Each named turn below is shown by a few rows before and after it. Which turns, in which order, take the first row of each later pair to the second? The first pair is answered.
turn zigi:
[ 0.13, -0.10,  0.02,  0.26,  0.23,  0.14, -0.08,  0.02, -0.25, -0.34,
  0.14, -0.14, -0.25,  0.07,  0.06, -0.24,  0.04,  0.17,  0.10, -0.05,
 -0.02,  0.03, -0.12, -0.03, -0.11, -0.07,  0.12, -0.03,  0.43,  0.06,
 -0.05,  0.03,  0.09,  0.19,  0.30, -0.28, -0.02,  0.10, -0.03,  0.06,
  0.06] |-> [ 0.05, -0.23, -0.09,  0.15,  0.21,  0.16, -0.16, -0.10, -0.18, -0.37,
  0.17, -0.11, -0.15, -0.02, -0.02, -0.23, -0.07,  0.05,  0.14, -0.09,
 -0.01, -0.04, -0.23, -0.02,  0.05, -0.03,  0.09, -0.09,  0.21,  0.10,
 -0.19,  0.20, -0.10,  0.22,  0.22, -0.28,  0.07,  0.11,  0.06,  0.03,
  0.25]
[-0.05, -0.10, -0.03, -0.12,  0.23, -0.12,  0.09, -0.02,  0.02,  0.03,
  0.20, -0.04, -0.13,  0.27, -0.24,  0.03,  0.23, -0.10,  0.03,  0.05,
  0.05,  0.07, -0.13,  0.12, -0.04, -0.07, -0.23, -0.08,  0.14, -0.06,
 -0.02, -0.11, -0.29,  0.30, -0.09,  0.01,  0.14,  0.22, -0.22,  0.12,
  0.18] |-> [ 0.02, -0.03,  0.01, -0.06,  0.21, -0.14,  0.13,  0.02, -0.03,  0.02,
  0.16, -0.03, -0.20,  0.29, -0.17,  0.02,  0.28,  0.00,  0.05,  0.03,
  0.07,  0.06, -0.10,  0.12, -0.08, -0.09, -0.22, -0.07,  0.25, -0.11,
  0.02, -0.18, -0.19,  0.30, -0.08,  0.02,  0.06,  0.22, -0.24,  0.14,
  0.06]
[-0.18, -0.05, -0.08,  0.01,  0.02, -0.01,  0.04, -0.06, -0.13,  0.07,
 -0.08,  0.12,  0.43, -0.04, -0.13,  0.08, -0.03, -0.02,  0.07, -0.09,
  0.03, -0.03,  0.14,  0.04,  0.20, -0.03, -0.28, -0.01, -0.10, -0.17,
 -0.01,  0.03,  0.03, -0.06,  0.06, -0.03, -0.15,  0.27,  0.24,  0.10,
 -0.08] |-> [-0.23, -0.01, -0.04,  0.03,  0.03,  0.02,  0.04, -0.03, -0.12,  0.14,
 -0.01,  0.07,  0.50, -0.02, -0.16,  0.16,  0.01, -0.08, -0.03,  0.00,
 -0.01,  0.06,  0.11,  0.03,  0.12, -0.02, -0.23,  0.04, -0.13, -0.13,
  0.03, -0.03,  0.00, -0.10,  0.11, -0.02, -0.04,  0.30,  0.22,  0.10,
 -0.09]
turn gubil:
[-0.08, -0.04,  0.06, -0.02,  0.08,  0.11,  0.07,  0.12,  0.10,  0.04,
  0.14, -0.04,  0.02,  0.04,  0.02,  0.10, -0.10,  0.01, -0.10, -0.02,
 -0.06, -0.02, -0.06,  0.05, -0.05, -0.06,  0.14, -0.05, -0.10,  0.15,
 -0.09, -0.01, -0.18, -0.01, -0.06,  0.02,  0.08,  0.02,  0.13, -0.09,
 -0.04] |-> [-0.03,  0.00,  0.12,  0.01,  0.09,  0.07,  0.04,  0.17,  0.02,  0.15,
  0.13, -0.09, -0.01,  0.00,  0.02,  0.20,  0.03,  0.07, -0.05,  0.10,
 -0.03,  0.04,  0.00,  0.00, -0.10, -0.05,  0.11,  0.08, -0.05,  0.07,
  0.06, -0.10,  0.01, -0.02,  0.02,  0.03,  0.00, -0.02, -0.03, -0.05,
 -0.16]
[ 0.12,  0.06,  0.11, -0.08,  0.02, -0.14, -0.01, -0.11,  0.07, -0.26,
  0.11, -0.03,  0.01,  0.01, -0.13,  0.13, -0.04,  0.14, -0.03,  0.24,
  0.00,  0.03, -0.08,  0.02,  0.01, -0.14, -0.03,  0.16,  0.03,  0.03,
  0.04, -0.05, -0.16,  0.05,  0.19, -0.04,  0.25, -0.08, -0.09,  0.11,
  0.07] |-> [ 0.24,  0.11,  0.13, -0.01,  0.00, -0.15,  0.05, -0.09,  0.03, -0.29,
  0.02,  0.00, -0.13,  0.04,  0.01,  0.08, -0.01,  0.28,  0.03,  0.16,
  0.04, -0.04, -0.02,  0.05,  0.00, -0.17, -0.06,  0.13,  0.21, -0.04,
  0.06, -0.07,  0.00,  0.05,  0.17, -0.07,  0.08, -0.09, -0.09,  0.10,
 -0.05]
[ 0.07, -0.09,  0.01, -0.02, -0.01, -0.10,  0.08, -0.23,  0.05, -0.25,
 -0.18, -0.02, -0.06,  0.04, -0.21, -0.03,  0.06,  0.08,  0.01, -0.07,
 -0.10, -0.15,  0.12,  0.04,  0.02, -0.14,  0.03, -0.08,  0.26,  0.06,
 -0.09, -0.01, -0.11,  0.06, -0.05,  0.02,  0.00, -0.27,  0.23,  0.22,
  0.03] |-> [-0.01, -0.08,  0.01, -0.06,  0.01, -0.13,  0.01, -0.25,  0.05, -0.12,
 -0.07, -0.12,  0.05, -0.04, -0.35,  0.12,  0.11, -0.06, -0.02,  0.18,
 -0.13,  0.01,  0.07,  0.01, -0.02, -0.08,  0.05,  0.02,  0.08,  0.09,
 -0.01, -0.05, -0.20,  0.10,  0.04,  0.04,  0.13, -0.26,  0.08,  0.25,
  0.08]
[ 0.05, -0.09, -0.08,  0.02,  0.07,  0.01, -0.18, -0.01, -0.12, -0.06,
 -0.07, -0.08, -0.02, -0.31,  0.01, -0.14,  0.17,  0.12,  0.04, -0.03,
  0.04, -0.12,  0.17,  0.08,  0.15,  0.20,  0.06,  0.10, -0.03, -0.08,
  0.03,  0.13,  0.29, -0.10, -0.10, -0.05, -0.16, -0.18, -0.12, -0.12,
 -0.11] |-> [-0.04, -0.14, -0.16, -0.04,  0.05,  0.03, -0.18, -0.07, -0.05, -0.17,
 -0.06, -0.03,  0.05, -0.25, -0.01, -0.21,  0.04,  0.05, -0.02, -0.12,
  0.01, -0.17,  0.11,  0.14,  0.20,  0.19,  0.07, -0.03, -0.15, -0.01,
 -0.11,  0.24,  0.10, -0.09, -0.18, -0.06, -0.04, -0.13,  0.06, -0.13,
  0.05]
turn sek:
[-0.34, -0.12, -0.04, -0.06, -0.01, -0.04, -0.13, -0.05, -0.08,  0.12,
  0.04, -0.03,  0.04,  0.00, -0.11, -0.12, -0.04, -0.03,  0.05,  0.10,
  0.06, -0.12, -0.01, -0.18,  0.19,  0.05, -0.01, -0.11, -0.10,  0.01,
 -0.17,  0.15, -0.06, -0.03, -0.08, -0.16,  0.25, -0.07, -0.04,  0.01,
 -0.01] |-> [-0.29, -0.06,  0.02, -0.03,  0.01, -0.05, -0.14,  0.02, -0.14,  0.24,
  0.05, -0.08,  0.05, -0.01, -0.12,  0.00,  0.04,  0.02,  0.06,  0.20,
  0.07, -0.04,  0.07, -0.24,  0.09,  0.08, -0.01, -0.03, -0.04, -0.04,
 -0.05,  0.04,  0.07, -0.04,  0.01, -0.16,  0.23, -0.06, -0.18,  0.04,
 -0.14]
[ 0.22, -0.14,  0.16,  0.30, -0.19,  0.08, -0.11,  0.27,  0.03,  0.04,
  0.04, -0.06, -0.16,  0.16,  0.20, -0.13,  0.09,  0.33,  0.06, -0.15,
 -0.16, -0.17,  0.18, -0.13,  0.09,  0.03, -0.12,  0.07,  0.05, -0.11,
 -0.19,  0.12,  0.31,  0.10,  0.42, -0.05, -0.11,  0.16,  0.12, -0.20,
 -0.16] |-> [ 0.16, -0.07,  0.20,  0.34, -0.19,  0.06, -0.04,  0.26,  0.05, -0.04,
  0.07, -0.08, -0.13,  0.28,  0.17, -0.17,  0.06,  0.33, -0.01, -0.21,
 -0.21, -0.12,  0.17, -0.04,  0.02, -0.03, -0.08, -0.01,  0.14, -0.06,
 -0.21,  0.10,  0.21,  0.08,  0.39, -0.08, -0.02,  0.22,  0.23, -0.18,
 -0.11]
[-0.08, -0.09, -0.03, -0.15, -0.02,  0.04, -0.06, -0.01,  0.13,  0.18,
  0.09, -0.12,  0.04, -0.01, -0.08,  0.19, -0.04, -0.20, -0.09,  0.21,
  0.01,  0.03,  0.01, -0.11, -0.08,  0.04, -0.07,  0.07, -0.31,  0.10,
 -0.08,  0.08, -0.10, -0.08,  0.11,  0.08,  0.24,  0.02, -0.08, -0.13,
  0.09] |-> [-0.08, -0.02,  0.00, -0.11, -0.01,  0.02, -0.03,  0.02,  0.11,  0.19,
  0.09, -0.14,  0.03,  0.03, -0.09,  0.21, -0.01, -0.15, -0.11,  0.24,
  0.00,  0.08,  0.02, -0.09, -0.14,  0.05, -0.03,  0.08, -0.24,  0.14,
 -0.04,  0.02, -0.08, -0.09,  0.15,  0.08,  0.25,  0.02, -0.11, -0.12,
  0.03]
Then:
Between the rows of a pair lie 2 to 4 turns.
[ 0.28, -0.19, -0.09, -0.06,  0.12, -0.07,  0.00, -0.25,  0.04, -0.05,
 -0.10,  0.11, -0.27, -0.30,  0.23, -0.21,  0.04,  0.13,  0.11,  0.06,
  0.29, -0.17,  0.12, -0.01,  0.32,  0.21, -0.11, -0.03, -0.16, -0.14,
 -0.18,  0.11,  0.27,  0.12, -0.12,  0.11, -0.20, -0.26, -0.23,  0.16,
  0.03] |-> [ 0.06, -0.21, -0.08, -0.16,  0.22, -0.13, -0.10, -0.37,  0.08,  0.08,
  0.10, -0.04, -0.03, -0.31, -0.08, -0.03,  0.01, -0.15,  0.03,  0.35,
  0.17,  0.07, -0.05,  0.01,  0.25,  0.20, -0.03,  0.02, -0.42, -0.03,
 -0.17,  0.08, -0.06,  0.13, -0.06,  0.16,  0.19, -0.20, -0.26,  0.21,
  0.25] : sek sek sek gubil
[-0.06, -0.13, -0.18, -0.07, -0.09,  0.21, -0.08,  0.15,  0.09,  0.21,
  0.13, -0.07,  0.12, -0.13,  0.10,  0.06, -0.10, -0.21, -0.19,  0.01,
 -0.20, -0.09,  0.04, -0.13,  0.07,  0.16,  0.04,  0.06, -0.41,  0.16,
 -0.07,  0.17, -0.14,  0.00, -0.03,  0.00,  0.08, -0.13, -0.05, -0.09,
  0.06] |-> [-0.10, -0.07, -0.16, -0.04, -0.09,  0.21, -0.02,  0.11,  0.10,  0.12,
  0.16, -0.06,  0.11, -0.02,  0.08,  0.03, -0.15, -0.20, -0.24, -0.05,
 -0.25, -0.05,  0.05, -0.06,  0.01,  0.09,  0.07, -0.05, -0.34,  0.23,
 -0.10,  0.15, -0.26, -0.03, -0.07, -0.01,  0.18, -0.08,  0.07, -0.10,
  0.14] : sek sek sek
[ 0.11, -0.10,  0.04,  0.19, -0.06,  0.02,  0.10, -0.19,  0.08, -0.06,
  0.10,  0.01,  0.13,  0.22, -0.28, -0.22, -0.05,  0.08, -0.23, -0.12,
 -0.05, -0.13, -0.09,  0.19,  0.07,  0.11,  0.00, -0.24, -0.01,  0.01,
 -0.27, -0.07, -0.21, -0.04,  0.07,  0.14,  0.12, -0.05, -0.06, -0.23,
  0.16] |-> [ 0.21,  0.02,  0.10,  0.29, -0.06, -0.02,  0.15, -0.11,  0.01, -0.09,
  0.00,  0.05,  0.00,  0.26, -0.18, -0.23,  0.04,  0.26, -0.17, -0.15,
  0.00, -0.14, -0.01,  0.19,  0.03,  0.08, -0.03, -0.22,  0.21, -0.09,
 -0.17, -0.19, -0.01, -0.05,  0.11,  0.12, -0.04, -0.06, -0.12, -0.21,
  0.01] : zigi zigi
[ 0.02, -0.41,  0.07, -0.23, -0.16,  0.18,  0.02, -0.07, -0.04, -0.03,
 -0.07, -0.02, -0.03,  0.07, -0.17, -0.03,  0.29,  0.09,  0.16,  0.28,
  0.14, -0.07,  0.09,  0.00,  0.05,  0.03,  0.06, -0.02, -0.26, -0.14,
 -0.10,  0.26, -0.22,  0.14, -0.07,  0.06, -0.03,  0.24, -0.03, -0.13,
  0.29] |-> [-0.01, -0.20,  0.24, -0.08, -0.12,  0.13,  0.10,  0.06, -0.10,  0.06,
 -0.03, -0.14, -0.04,  0.23, -0.23,  0.09,  0.43,  0.18,  0.08,  0.40,
  0.09,  0.12,  0.13, -0.01, -0.20, -0.01,  0.15,  0.04, -0.03, -0.10,
  0.07,  0.00, -0.12,  0.06,  0.06,  0.08,  0.02,  0.25, -0.10, -0.08,
  0.12] : gubil zigi sek
[-0.07, -0.25, -0.19, -0.11, -0.09,  0.36, -0.01,  0.20,  0.01,  0.17,
  0.09,  0.08,  0.02, -0.07,  0.13, -0.07, -0.13, -0.22, -0.25, -0.22,
 -0.06, -0.25,  0.00, -0.04,  0.02,  0.12, -0.03, -0.03, -0.41,  0.20,
 -0.16,  0.07, -0.10,  0.10, -0.11,  0.00, -0.07, -0.06, -0.01, -0.25,
  0.05] |-> [ 0.04, -0.33, -0.22, -0.12, -0.08,  0.31, -0.04,  0.13, -0.05,  0.13,
 -0.02,  0.11, -0.06, -0.20,  0.17, -0.08, -0.10, -0.13, -0.09, -0.19,
  0.06, -0.33,  0.00, -0.05,  0.15,  0.15, -0.12,  0.02, -0.36,  0.06,
 -0.12,  0.11,  0.04,  0.14, -0.17, -0.01, -0.24, -0.11, -0.10, -0.21,
  0.01] : gubil zigi zigi gubil
[-0.06,  0.19,  0.15,  0.21,  0.10, -0.28,  0.13, -0.10,  0.10, -0.16,
 -0.07, -0.05, -0.06,  0.18, -0.11, -0.09, -0.01,  0.14,  0.13, -0.05,
 -0.01,  0.23, -0.03,  0.18, -0.18, -0.20,  0.03,  0.02,  0.34, -0.07,
  0.10, -0.30,  0.07, -0.06,  0.02,  0.08,  0.18,  0.17,  0.13,  0.17,
 -0.15] |-> [-0.20,  0.00, -0.01,  0.03,  0.11, -0.25,  0.03, -0.30,  0.20, -0.23,
  0.00, -0.04,  0.11,  0.05, -0.24, -0.11, -0.19, -0.11,  0.12, -0.06,
 -0.01,  0.17, -0.17,  0.19, -0.01, -0.15,  0.00, -0.03,  0.00, -0.01,
 -0.07, -0.06, -0.24,  0.01, -0.09,  0.09,  0.37,  0.19,  0.20,  0.13,
  0.16] : zigi zigi
[ 0.00, -0.13,  0.16, -0.27,  0.26, -0.21, -0.11, -0.22,  0.12,  0.20,
 -0.16,  0.03, -0.17, -0.28, -0.11,  0.06,  0.42,  0.14,  0.26,  0.24,
  0.15,  0.24, -0.07, -0.11,  0.24,  0.08, -0.01,  0.27,  0.02, -0.27,
  0.01, -0.01,  0.38,  0.35,  0.09, -0.15,  0.06,  0.00, -0.20, -0.01,
 -0.07] |-> [-0.20, -0.25,  0.03, -0.38,  0.24, -0.13, -0.11, -0.39,  0.28,  0.00,
 -0.09,  0.08, -0.02, -0.21, -0.23, -0.07,  0.12, -0.08,  0.12,  0.06,
  0.07,  0.17, -0.19,  0.00,  0.36,  0.02,  0.04,  0.03, -0.23, -0.10,
 -0.24,  0.24, -0.05,  0.37, -0.06, -0.16,  0.35,  0.07,  0.08, -0.05,
  0.25] : gubil gubil
[-0.07,  0.33,  0.22,  0.05, -0.03,  0.02,  0.06,  0.07,  0.06, -0.16,
  0.00,  0.09, -0.10,  0.04,  0.03,  0.09,  0.04,  0.40, -0.16, -0.03,
 -0.10, -0.10, -0.12,  0.08, -0.22, -0.03, -0.07, -0.10,  0.21, -0.02,
  0.27,  0.01, -0.25, -0.17, -0.27, -0.22,  0.00, -0.03,  0.18,  0.16,
  0.04] |-> [-0.17,  0.24,  0.13, -0.04, -0.05,  0.05, -0.01, -0.04,  0.10, -0.18,
  0.09,  0.09,  0.02, -0.01, -0.06,  0.09, -0.05,  0.28, -0.18, -0.02,
 -0.12, -0.13, -0.21,  0.10, -0.14, -0.02, -0.09, -0.12,  0.00,  0.03,
  0.18,  0.13, -0.41, -0.14, -0.32, -0.20,  0.13, -0.01,  0.24,  0.15,
  0.20] : zigi zigi
[-0.17, -0.04, -0.07, -0.04, -0.10,  0.17, -0.11,  0.04,  0.08,  0.11,
  0.11,  0.11,  0.01,  0.11, -0.12, -0.08, -0.02, -0.13, -0.15, -0.12,
 -0.13,  0.06,  0.10,  0.15, -0.09,  0.01,  0.09, -0.04, -0.19,  0.33,
 -0.17,  0.08, -0.18, -0.15,  0.10,  0.05,  0.03,  0.05,  0.14, -0.23,
  0.09] |-> [ 0.01,  0.02,  0.00,  0.08, -0.10,  0.17, -0.03,  0.16,  0.00,  0.09,
 -0.04,  0.15, -0.17,  0.16,  0.08, -0.15,  0.08,  0.11, -0.07, -0.24,
 -0.03, -0.04,  0.24,  0.17, -0.12,  0.00,  0.05, -0.02,  0.10,  0.22,
 -0.10,  0.01,  0.10, -0.17,  0.10,  0.00, -0.22,  0.01,  0.14, -0.22,
 -0.11] : gubil gubil
[-0.04,  0.07,  0.01,  0.03, -0.09,  0.03, -0.01,  0.19, -0.05,  0.24,
  0.13, -0.05, -0.04,  0.04,  0.16,  0.05,  0.06, -0.09, -0.09,  0.13,
  0.02, -0.02,  0.19, -0.15, -0.08,  0.11,  0.07,  0.10, -0.19,  0.08,
  0.14, -0.09,  0.14, -0.02,  0.06,  0.07, -0.13, -0.04, -0.12, -0.06,
 -0.20] |-> [-0.04, -0.14, -0.15, -0.10, -0.08,  0.03, -0.08, -0.01,  0.02,  0.09,
  0.09,  0.02,  0.02, -0.12,  0.13, -0.04, -0.10, -0.16,  0.03,  0.02,
  0.11, -0.20,  0.06, -0.09,  0.19,  0.14,  0.01,  0.01, -0.35,  0.03,
 -0.04,  0.18,  0.00,  0.06, -0.10,  0.02, -0.14, -0.05, -0.03, -0.05,
  0.00] : zigi zigi
[-0.06,  0.22, -0.10,  0.03,  0.05,  0.08,  0.07, -0.06, -0.24,  0.07,
 -0.04,  0.03,  0.18, -0.07,  0.10,  0.12, -0.26,  0.14,  0.00, -0.05,
  0.33, -0.06,  0.01, -0.11, -0.09,  0.16, -0.10,  0.15,  0.24,  0.11,
  0.33, -0.24,  0.30,  0.01,  0.02,  0.00, -0.08,  0.10,  0.09, -0.13,
 -0.34] |-> [-0.15,  0.01, -0.26, -0.11,  0.05,  0.08, -0.08, -0.28, -0.18,  0.00,
  0.00,  0.05,  0.35, -0.25, -0.03,  0.13, -0.40, -0.06,  0.08, -0.01,
  0.35, -0.09, -0.14, -0.10,  0.13,  0.19, -0.14,  0.14, -0.08,  0.12,
  0.21,  0.00,  0.04,  0.08, -0.07,  0.00,  0.07,  0.09,  0.11, -0.11,
 -0.09] : zigi gubil
[ 0.05, -0.05, -0.14,  0.11, -0.11,  0.09,  0.01,  0.11,  0.00,  0.06,
  0.09,  0.34, -0.01, -0.10,  0.27, -0.20, -0.07,  0.02,  0.06, -0.01,
 -0.01, -0.12,  0.21, -0.07, -0.14, -0.13, -0.03,  0.00, -0.01,  0.06,
 -0.06,  0.06,  0.13,  0.06,  0.07, -0.04, -0.16, -0.08,  0.04, -0.03,
 -0.34] |-> [-0.06, -0.05, -0.13,  0.05, -0.06,  0.03, -0.09,  0.07, -0.01,  0.21,
  0.20,  0.18,  0.09, -0.16,  0.12, -0.03,  0.00, -0.12,  0.05,  0.26,
 -0.05,  0.02,  0.12, -0.11, -0.17, -0.09, -0.02,  0.11, -0.16,  0.08,
  0.03, -0.01,  0.05,  0.09,  0.15,  0.00, -0.01, -0.11, -0.15,  0.01,
 -0.33] : gubil gubil
